In the rows, zero is written as 128.
One turn sends every row of this set to another row. A few are shown first. Where does it send the rows asked after them?
rupog: [130 146 120 113 113  89 111 165 111  83 135 143 141 118 115 145 115 125
 123 147 152 123 110 133 125 145 115 147 124 161 110 112  69 110 122 136
 167 134 123 156 114 106 101 130]
zodig: [148 146 118 134  94 123 150 138 128  99 135 120 174 163 120 143 134 116
 130 146 169 134  96 139 130 127 124 127 128 131 125 114  77 126 141 150
 126 124  65 178 103  91  79 132]
bovi: [134 114 106 146  98 113 139 169 156 154 148 149 136 134 132 164 132 122
 130 117 157 118  76 145 121 102 103 126 103 121 144 129  91 159 122 143
 132 116 105 164 109 120  91 126]
Zuzug: [125 124 112 152 140  97 138 132 124 120 138 148 149 150 142 164  94 124
 135 163 142 121 105 138  97 115 133 138 130 136 139  85  91 119 110 153
 127 134 102 159 101  88  97 143]
med: [121 119 103 110 119 117 107 173 118 121 100 129 129 112 144 145 166 106
 137 153 179 135  77 135 102 108 126 148 120 126 136 117 103 150 113 161
 129 124 110 139 134 115  86 118]
Lenum: [131 137 118 114 113 149 141 129 138 125 106 105 157 136 146 134 124 133
 130 161 144 123  86 105 134 132 138 141  97 106 123 113 135 126 102 150
 117 112 105 171 126 110 114  98]
rapof: [110 140 101 115 122 118 148 132 136 121 131 114 144 139 145 137 110 121
 186 166 180 125  66 149 104 124 131 139  88 133 119 128 108 155 108 156
 138 130 124 180  95 128 107 118]
Muvol: [105 128  99 141 141 131 121 137 133 126 136 134 125 149 125 136 158 128
 116 158 152 123  93 130 107 149 123 125 121 101 123 143 103 170 118 120
 135 102 115 194  87 109  99 103]
Lef: [174 152 116 139 104  96 145 146 117 118 137 122 135 153 135 129 137 113
 140 148 160 132 123 129 107 112 138 177 113 117 137 101 117 130  94 114
 118 139  95 139 112  96 105 108]
zir: [132 144 103 117 107 109 153 164 145 145 110 121 137 112 141 146 136 141
 152 147 187 144  62 103 112 143  88 140 132 119 123 143 129 139 124 116
 150 116 100 150 144 103 119 113]
kuza: [127 134  80 156 148  88 163 153 151 143 139 142 146 139 146 129 114 139
 151 136 176 140  88 140 108 126 102 136 157 142 123 129  93 160 122 126
 157  99  79 158 115  89 101 123]
mog: [149 132  92  99 100 124 109 146 144 126 155 128 156 116 129 115 112 120
 111 126 166 112  93 108 130 150 124 129 129 144 105 126 118 146  97 132
 155 127 144 170 110 122  98 109]
lave: [111 139 137 127  94 142 116 136 107 112 146 116 165 137 132 162 111  92
 134 140 171 118 127 140 107 135 130 132 117 150 131 120  93 163 114 116
 152 134 126 175 104 109  98  84]
Gotu: [109 156 111 109 134 116 126 120 145 144 121 119 143 140 140 110 128 121
 156 160 167 124 118 146 121 152 147 177 136 125 134 115 108 140 118 150
 136 152  90 140 117 114 116 138]
musor: [145 142 137 145  99 105 131 152 123 117 159 103 130 156 132 142 117 141
 148 146 187 102  98 136  99 129 126 156 119 113 127 138  95 130 105 100
 130 147 101 165  84 101 103 144]
vem: [119 143 125 145 126 106 125 154 126 151 138 145 126 123 145 140 108 130
 108 128 172 124  81 111 109 142 114 142 162 131 147 127 104 146 100  90
 165 109 111 141 119  92 117 104]
tok: [156 137  87 106 122  87 112 134 122 128 127 134 165 153 109 142 127 141
 122 137 151 131 123 119 131 122 108 134 129 152 121 119 101 143 130 121
 162 113 118 169  93  61 102 126]
Mome: [128 139  96 160 104 124 139 142 107 111 134 118 128 137 144 153 150 131
 106 155 147 130 101 162  96 156  98 146 121 105 113 110 107 150 113 179
 130 118 103 148 118  86 112 109]
zame: [140 159  92 151 108 120 150 147 131 131 137 107 176 119 135 133 112 114
 129 156 171 148 122 155 130 164 121 168 116 129 130 141 109 125 108 115
 116 140 116 195 125  90  96  98]
vala: [125 138 115 149 117 113 124 146 141 149 136 110 168 114 147 167  98 122
 159 149 188 135 127 133 119 129 114 161 112 131 134 124 119 134 141 123
 125 165 137 161 128 106 102 130]
sas: [123 146  80 113 106 110 111 168 132 108 133  98 141 131 137 133 133 135
 163 134 142 129 120 119  91 134 117 141 125 167  97 122 118 144 115 149
 147 123 149 163 113  95 118 100]
paba: [ 85 153 109 120 119 109 112 140 104 140 139 132 125 135 126 176 117 109
 117 150 155 110  86 157 121 145 104 126 138 114 141 141 122 142 131 138
 141 124 113 157 138 103  88 131]
Lel: [125 168 107 140 104 109 139 156 114 110 123 113 135 135 138 142 151 115
 148 123 194 149  98 138 105 130 106 155 157 141 124 125  88 169 129 112
 173 114 100 135 121  90 116  87]
lofi: [120 147 111 149 125 119 144 157 130 109 127 128 148 115 150 151 125 133
 117 132 169 133  99 122 119 145 110 142 162 116 103 106  99 132 131 134
 161 119  58 138 150 119 110 124]
varun: [127 150 111 103  96 125 135 138 126 138 125 127 143 130 137 137 123 114
 131 144 168 131 106 129 105 140 132 143 144 158 176 129 104 131 113 143
 111 130 147 158 107  61 109 102]
nuzo: [142 164  74 141 131 107 117 150 131 120 119 119 147 144 148 128 105 160
 125 126 155 116  89 129 144 136 132 149 106 138 107  94  95 124 113 165
 153 109 122 167  90 113 122 122]
nadu: [134 146  95 113 107  89 112 150 142 125 133 112 163 158 116 140 107 130
 158 150 144 128  68 130 143 139  91 122 111 136  82 106  98 132 116 139
 135 119 108 139 120 119 101 115]
sol: [129 143  92 161 141 117 153 145 128 116 123 131 133 113 160 146 123 135
 141 147 185 134  95 129 108 145 110 160 117 119 109 121 117 162 100 117
 188 104 112 178 122 124 124  91]
dek: [110 130 123 129 136 126 133 162 151 142 116  98 173 146 124 111 109 127
 151 156 157 108 119 137 129 128 144 163 115 131 120 142  84 155  99 120
 137 130  73 161 108 107  95 108]
vupu: [118 134  97 150 131 121 149 160 116 114 116 124 140 142 124 153 134 120
 111 132 173 150 113 140 149 110 116 161 119 144 149 143  92 170 124 161
 134  99 123 155 108 100  82  88]

Lef -> Gotu
zir -> vem
mog -> tok
Now these:
med -> paba
lave -> zodig

One turn sends every row of this set to another row. A few are shown first. Where does it send the rows asked after them?
gured: [115 140 113 113 133 131 125 136 104 140 161 123 123 124 131 127 135 147
 128 108  88 124 124 166 141 113 161 117 120 102 120 121 133 126 105 101
 150]
gud: [119 129 117 122 104 131 134 137 108 118 171 158 129 131 122 144 129 111
 131 122 128 104 144 117  97 104 134 139 161 134 134 120 122 120 112 145
 137]
zigeb: [157 140 126  85 126 129 132 126 123 130 139 121 143 131 131 132 120  85
  98 137 102 150 106 125 141 121 130 125 132 128 140 107 145 133 102 123
 150]
daruk: [133 144 137 122 145 157 153 152 133 140 128 139 139 138 144 127 122 126
 123 127 124 143 115 124 115 100 132 130  94 165 129  91 143 141 131 114
 153]
Fibet: [120 131 108 132 136 131 161 145 119 118 103 128 140 144 121 152 115 121
 146 149 138 133 148 124  91 114  97 119 113 148 121 150 143 130 134  99
 108]
Suf: [121 120 111 165 140 108 155 140 125 134 129 133 127 141 120 130 135 137
 105 111 132 134 135 137 124 120  77 123 115 132 123 109 162 126 117 133
 111]
Tob: [125 139 114 128 133 141 124 133 141 136 121 161 126 157 128 127 105 127
  96 138 101 135 149  97 116 127 135 154 123 140 108 147 135 151 115 145
 111]
Ralir: [112 150 125 124 123  99 103 143 119 151 131 132 115 138 149 111 115 130
 142 137  99 148 128 128 109 123 140 120 111 116 134  90 139 116 139  86
 130]
pab: [111 129 110 148 145 131 171 129 117 139 127  95 127 133 107 138 126 140
 138 151 120 145 119 109 121 115 125 135 134 139 110 111 162 109 133 156
 118]
rofem: [124  88 106 119 127 146 132 143 108 132 117 117 122 137 130 134 136 135
 130 122 111 151 124 127 113  87 138 130 122 122 137  83 143 109 132 150
 152]
Guno: [114 122 107  95 138  81 129 167 133 132 148 131 147 123 147 102 135 123
 149 124 115 151 119 142 126 124 116 114 151 124 119 147 141 132 133 120
 126]
zaz: [113 144 131 117 115 122 136 135 123 122 161 131 137 147 144 122 108 144
 131  89 125 148 131 160 118 141 164 122 133 115 121 106 134 123 115 111
 134]
rura: [134 116 141 124 116 123 131 113 130 113 123 155 126 152 151 145 111 123
  89 131 113 135 153 113 139 123 117 125 121 152 129 132 147 127 154 109
 124]
Nume: [132 113 104 143 126 129 129 120 110 121 155 130 134 142 128 160 134 127
 137 154 108 135 138 160 105  89 129 105 138 112 142 148 133 114 159 107
 127]
Vitiz: [118 160 128 108 109 151 122 142 118 123 135 118 128 108 127 152 148 138
 123 126 136 144 134 142 126 151 121 143 154 125 128 157 105 140 113 108
 135]
bokot: [127 123  96 134 135 148 122 157 132 124 120  95 139 136 104 140 113 139
 131 170 110 152 110 142 130 112 131 148  98 147 122 105 149 137 149 120
 134]
kizev: [115 149 141  85 127 150 128 148 151 135 152 122 145 116 119 149 114 145
 131 107 124 114 141 130 110 142 131 144 138 136 127 127 114 133 115 115
 135]
Nupuz: [114 131 114  95 135 130 124 143 125 136 160 124 123 123 126 133 134 139
 123 122 116  89 158 137 108 134 152 121 144 134 138 101 110 117 109 137
 144]
Gema: [ 82 133 126 124 130 124 126 168 135 132 124 138 101 158 140 125 104 108
 100 104 112 160 144 119 124 136 145 124 131 145 127 127 143 129 120 121
 114]
kiga: [116 128  91 150 117 132 120 161 104 133 120 132 136 155 122 128 138 134
 106 138 145 125 102 141 121  99 117 136 107 156 130 112 150 142 119  91
 117]
Mer: [114 114 104 132 155 112 122 146  94 120 105 114 130 129 136 136 153 142
 140 129 124 146 116 151 129 122 117 142 143  99 137 130 168 126 125 149
 110]
Fona: [135 135  99 124 124 135 134 142  95 139 148 122 121 114 119 145 148 121
 124 140  89 144 134 132 117 121 142 131 127 104 135 134 174  93 150  90
 155]
zafef: [106 155 115 109 137 144 132 137 119 125 136 110 128 129 117 137 136  93
 118 110 112 151 143 130 125 128 122 123 128 129 141 158 198 142 125 139
 136]
buv: [121 154 105 109 132 152 136 140 120 133 154 135 132 146 124 125 126 124
 128  88 125 176 133 136 117 170 146 134 147 128 129 125 134 144 124 136
 127]
lod: [123 123 121 102 118 152 149 158 142 135 163 129 115 158 132 132 105 116
 110 120 105 121 119 109 122 134 121 143 128 134 116 111 122 163 154 130
 132]
negu: [130 142 125 119 146 119 126 114 106 132 123 134 138 144 142 115 130 134
 116 154 129 140 154  96 121 132 123 123 140 152 127 166 167 133 151 134
 121]
razet: [133 133 116 130 127 124 124 100 132 126 131 155 136 169 135 133 114 126
 129 155 106 135 141 119  99 118 137 122 130 124 151  91 121 130 129 110
 105]
fub: [104 110 131 108 125 126  96 102 110 135 137 138 130 132 145 148 122 120
 120 150 113 128 123 119 122  81 131 118 124 146 140 122 145 130 146 103
 116]
vif: [128 117 115 143 114 142 134 171 131 120 131 129 134 138 137 145 111 114
 136 142 127 101 149 110 114  93 115 119 101 139 104 120 148 138 149 126
 116]
ser: [120 142 111 132 133 138 116 135 116 136 142 125 134 130 125 139 128 126
 125 139 113 130 136 138 116  92 118 130 125 129 106 197 157 152 140 149
 131]
gofo: [117 160 108 110 134 152 129 144 121 130 115 122 133 138 130 131 134 130
 125 165 117 124 124 136 119 128 142 127 145 124 125 171  92 112 112 111
 118]
vupab: [103 152 124 145 124 120 155 155 123 126 113 133 116 139 124 132 118 128
 126 116 129 143 122 124 130 154 115 128 121 145  80  98 156 124 115 125
 132]
ror: [123 153  88 104 150 158 124 138  99 151 154 126 120 121 111 127 153 127
 130 107  88 153 125 141 141 141 140 128 132 115 129 139 136 149 114 126
 144]
Rese: [113 115 102 125 138 117 141 125 111 126 144 119 127 131 126 119 142 144
  95 164 108 148 133 177 105 130 114 131 152  96 129 145 143 123 112 105
 143]
zus: [122 125 112 160 125 142  97 146 114 135 114 130 131 131 124 141 122 112
 115 173 109 112 138 119 119  92 123 129 140 126 109  96 154 128 124 148
 126]
gove: [116 117  84 121 145 153 120 170  98 139 139  94 135 134  96 142 140 120
 135 142 130 145 132 149 128 105 126 120 117 117 130  99 163 118 118 100
 133]
Voz: [120  93 105 116 161 126  97 133 116 137 141 132 129 117 127 138 127 136
 113 165  99 152 151 121 122 110 124 127 132 133 132 157 151 120 160 123
 124]
pobeg: [111 100 110  84 133 112 145 145 116 129 146 121 130 136 122 140 124  96
 127 125 109 175 121 134 132 104 130 127 169 131 146 123 126 121 110 120
 127]
Dapes: [111 134 100 125 130 122  88 137 144  92 137 137 145 123 132 122 137 124
 114 142 111 125 153 166 112 112 116 129 141 109 135 134 118 134 104 132
 140]
sono: [117 150 115  97 133 144 163 141 115 132 135 111 128 152 125 118 134 134
 121 140 120 127 114 132 120 132 106 125 124 127 129 178 141 168 122  99
 132]
Mafat: [123 149 127 145 170 130 156 172 117 125 118 147 137 132 146 140 138 135
 114 133 130 142 113 145 135 141 123 150 124 145 122 145 159 140 126 104
 113]
Kili: [151 141 110 106 123 113 138 166 125 134 143 143 143 124 152 109 136 115
  97 137 108 125 100 119 137 140 144 123 135 130 102 143 146 116 124 112
 146]
zum: [106 141 101 130 144 137 140 179 107 132 119  97 127 142  99 130 130 126
 148 138 130 155 140 146 142 143 119 126 137 141 104 128 172 135 132 144
 135]
kaz: [106 122 116 120 120 119 116 118 118 141 168 125 126 141 140 115 121 120
 113 149 115 127 119 140  95 116 134 139 162 110 124  76 139 133 131 143
 135]
leg: [155 153 137 101 126 142 144 141 137 139 148 136 132 128 118 147 104 119
 148 136 104 122 145 128 116 140 101 134 117 123 135 138 105 128 136 139
 129]
kug: [121 129 104 150 150 132 125 127 111 129  87 133 135 135 107 152 123 121
 118 176 113 152 144 140 100 119  97 133 146 131 124 126 147 118 113 120
 121]
vade: [126 145 104 116 121 125 110 136 103 120 144 116 113 110 134 132 162 133
 120 137 121 124 157 160 125 147 125 117 147 118 142 123 103 134 111 135
 148]
dapem: [116 132 110 134 127 132 131 142 117 133 132 128 128 129 121 143 127 122
 118 120 129 133 113 131 115 117 115 121  96 120 108  67 150 114 102  82
 130]

pobeg -> Guno
Mer -> Mafat
ser -> Tob
Now these:
gud -> Dapes
kizev -> Nupuz
zaz -> gured
Suf -> kiga
vif -> zus
Voz -> negu
Fona -> zafef
sono -> lod
dapem -> gove

